In the rows, 128 means zero.
Named turns come first, each shown by rows before and after it. Which turns, in which order, take the first row of each pair that follows to the second? Write the first one first, as in the answered first pair.
turn J_324:
[178 161 119 106 127  89 210 142 155 133 105 130  87 208 152 137 112  47
 133  87 137  50  85 130  82 113] |-> [126 176 151 171  33 127 123 142 205 149 162  94 147 218 117 101 128 118
 141 156 107 149  86  82  70 102]
[108 124 155 121 158 157  66 145 155 149  99  78 141 120 133 113 129 140
 113 127  97 190 138 123 147 154] |-> [146 120 138  98 199 137 117 136 130 140  74  98 112 116 143 136 122  94
 110  85 120 125 135 148 142 158]
[137 105 168 109 136 125 111 130 153 130 110  90 128 111 127 143 119 121
 116 106 151 103 120 135 147 121] |-> [136 121 162 116 115 132 107 130 160 133 121  95 131 113 124 143 126 127
 122 112 146 111 115 117 143 116]
[164 146 129 132 123 120 119  83 170 122 161  86 145 142 117 132 147 135
 142 161 117 159 119 104 113 121] |-> [130 112 136 106 157 136 115  93 123 117 138  93 129 142 130 113 153 144
 143 161  70 179 147 125 140 132]
turn J_483:
[120 108 184 110 115 149 127 132 101 127 110 110 117 106 126 118 152 142
 122 164 114 150 132 129 131 115] |-> [104 133 169 132 111 111  94 145 134 134  91 102 100 139 121 138 128 147
 126 149 131 145 126  98 144 139]
[122 144 127 155  84 125  99 141 152 139 145 119 138 146 117 123 128 166
 136 147 135 153 124  96 127 120] |-> [162 151 120 145  96 113 139 121 165 128 137 136 139 143 124 138 125 137
 135 135 162 108 114 112 111 117]
[115 112 106  82 148 121 131  95 106 133 120 120 125 118 149 114 133 139
 153 127 110 110 152 151 152 151] |-> [ 94 122  99  91 150 112 111 108 114 136 106 108 121 137 142 118 131 143
 151 120 113 112 158 142 164 162]
turn J_74:
[ 97 147 135 155  84 123  95 134 163 145 172 123 138 134 115 101 131 139
 137 147 128 176 125 100 108 113] |-> [121 150 136 161  75 124 104 125 180 137 168 116 136 130 119 123 125 114
 130 134 150 145 116  95  97 107]
[ 82 198  80 128 104 120 110 124 142 145 140 161 122 189 114  79 107 158
 127 189 102 190 125 115 121  89] |-> [105 213  84 139  91 112 113 114 178 149 152 143 122 189 116  98  95 149
 121 180 135 161 108 109  98  81]
[182 124 119 147  85 173 128 136 158 110 136 130 164 145 118 124 132  86
 134 140 143 114  92 192  78 170] |-> [183 113 117 133  99 178 139 134 135 109 137 139 158 143 127 120 139  82
 134 131 136 118  98 200  75 173]
turn J_212:
[116  92 132  92 157 125 122 137  75  89 100 152 130 163 133 140 111 128
 139 156  97 128 187 150 126 116] |-> [109 128 114 118 147  85  96 151 105  90  89 151 117 191 128 155 103 134
 148 154 119 127 176 109 125 137]
[120 106 152 135 110 161 119 140 148 128 153  69 119 101 146 164 115 167
 105 124 139 161 126 143 127 129] |-> [121 108 148 131 130 151 118 143 141 130 145  64 112 107 146 170 102 155
  95 111 145 147 136 148 136 126]
[128 192  75 139  89 122 158 110 135 125 166 199 156 131 125  94 136 134
 139 157 134 102 116 107  90 103] |-> [145 147  98  93 132 143 196 101  95 114 155 191 149  98 142 102 148 106
 124 131 121  74 141 149  92  95]

Between the rows of a pair lie 2 to 3 turns.
[157  83 127  89 168 101 158 113 117 112  98 103 109  89 121 138 130  89
 119 102 139  65 133 152 125 133] |-> [ 84  77 122  97 180 108 107 146  92 114  94 108 101 109 117 108 134 136
 126 117  90 134 152 146 167 153] -> J_74 J_483
[126 117 126 123 175  78  90 131 134 136  79 109  83 137 137 187  98  87
 117  64 180  83 137 122 147 141] |-> [ 81 121 158 161 103 124  18 139 159 145 125  84 129 140 103 146 115 145
 126 125 144 179 139  84 140 130] -> J_74 J_324 J_324
[ 95 138 132 181  84 130  99 130 164 121 125 132 141 140 106 119 117 149
 129 142 120 158 124  97 107 142] |-> [109 169 108 174 107 101 130 132 156 114 122 171 136 146 107 118 124 134
 145 137 121 133 113 100 108 150] -> J_324 J_324 J_212
[191 151 104 132 109 143 191  88 144 136 158 153 167 122 135 129 135 112
 151 144 148  89 103 148  93 116] |-> [177 158  86 117 154  97 188 112 131 126 119 158 132 133 145 152 118 101
 148 110 162  58 111 140 121 131] -> J_74 J_212
[ 98 140 123 143 115 110  89 147 116 127 124 140 118 137 128 116 134 153
 145 144 110 172 138 124 137 135] |-> [156 117 118 111 148 118 161 127  93 119 123 149 114 111 155 134 128 111
 141 116 136 109 135 155 123 124] -> J_212 J_324
[127 103 140 129 120 154 153 114 103 116 162 132 151 109 131  97 147 145
 123 145  97 159 123 141 117 122] |-> [158 134 140 150  97 128 153 115 159 116 161 111 147 118 123 130 130 122
 119 126 150 111 108 108  99 120] -> J_212 J_324 J_212
[ 93 165 126 139 121  97  90 153 126 157 126 146 140 158 122 116 121 164
 128 149 135 168 131  93 141 153] |-> [150 175 115 146 107  83 127 141 154 144 137 150 150 157 122 140 120 130
 131 136 171 119 104  97 113 144] -> J_324 J_483 J_324
[106 116 146 107 164 147 172 135 104 132  99 158 115 134 116 148 139 120
  94 142 127 149 173 199 135 125] |-> [139 165 120 150 115 116 175 121 167 144 122 160 140 151  99 169 133 111
 114 152 176 116 138 154  99 127] -> J_324 J_212
[151 142 144 109  90 161 176 107 142 139 158 122 183 118 131 105 136 119
 133 144 130 131  98 143  89 105] |-> [142 160 134 130  75 153 168 114 168 142 153 128 183 125 121 103 133 128
 141 146 131 128  99 125  87 113] -> J_212 J_212 J_212
[118 114 110 129  87 164 114 125 136 124 172 166 178 108 110  87 151 160
 144 170  84 186 132 124 115 115] |-> [207 106 131 105 115 156 170  99 153 116 161 134 166  77 124 146 128 102
 119 119 147  89 124 147  93  99] -> J_74 J_212 J_324
[144 133 125  85 172 126 184  97 111 122 119 166 137  96 133 109 162  88
 131 107  95  79 153 134 137 113] |-> [109 143 110 102 188  79 132 121 132 130  86 155 109 130 126 121 148  95
 130  88 103  92 163 107 171 143] -> J_483 J_212 J_483
[156  79 160 115 190 110 112 101 129 106  71  64  95 111 162 162  91  83
  94 102 171  82 132 155 132 154] |-> [110  84 185 153 114 141  37 106 162 117 113  36 132 112 137 127 106 146
 100 159 147 171 131 107 129 153] -> J_324 J_324
[120 136 125 170 102 163  72 134 127 183 151  88 135 112 125  72 118 170
 148 172 103 217 162 144 141 130] |-> [216  97 142 110 155 164 152  99 115 168 134  80 113  69 145 124 111  90
 123 113 149 110 160 194 112 114] -> J_74 J_212 J_324
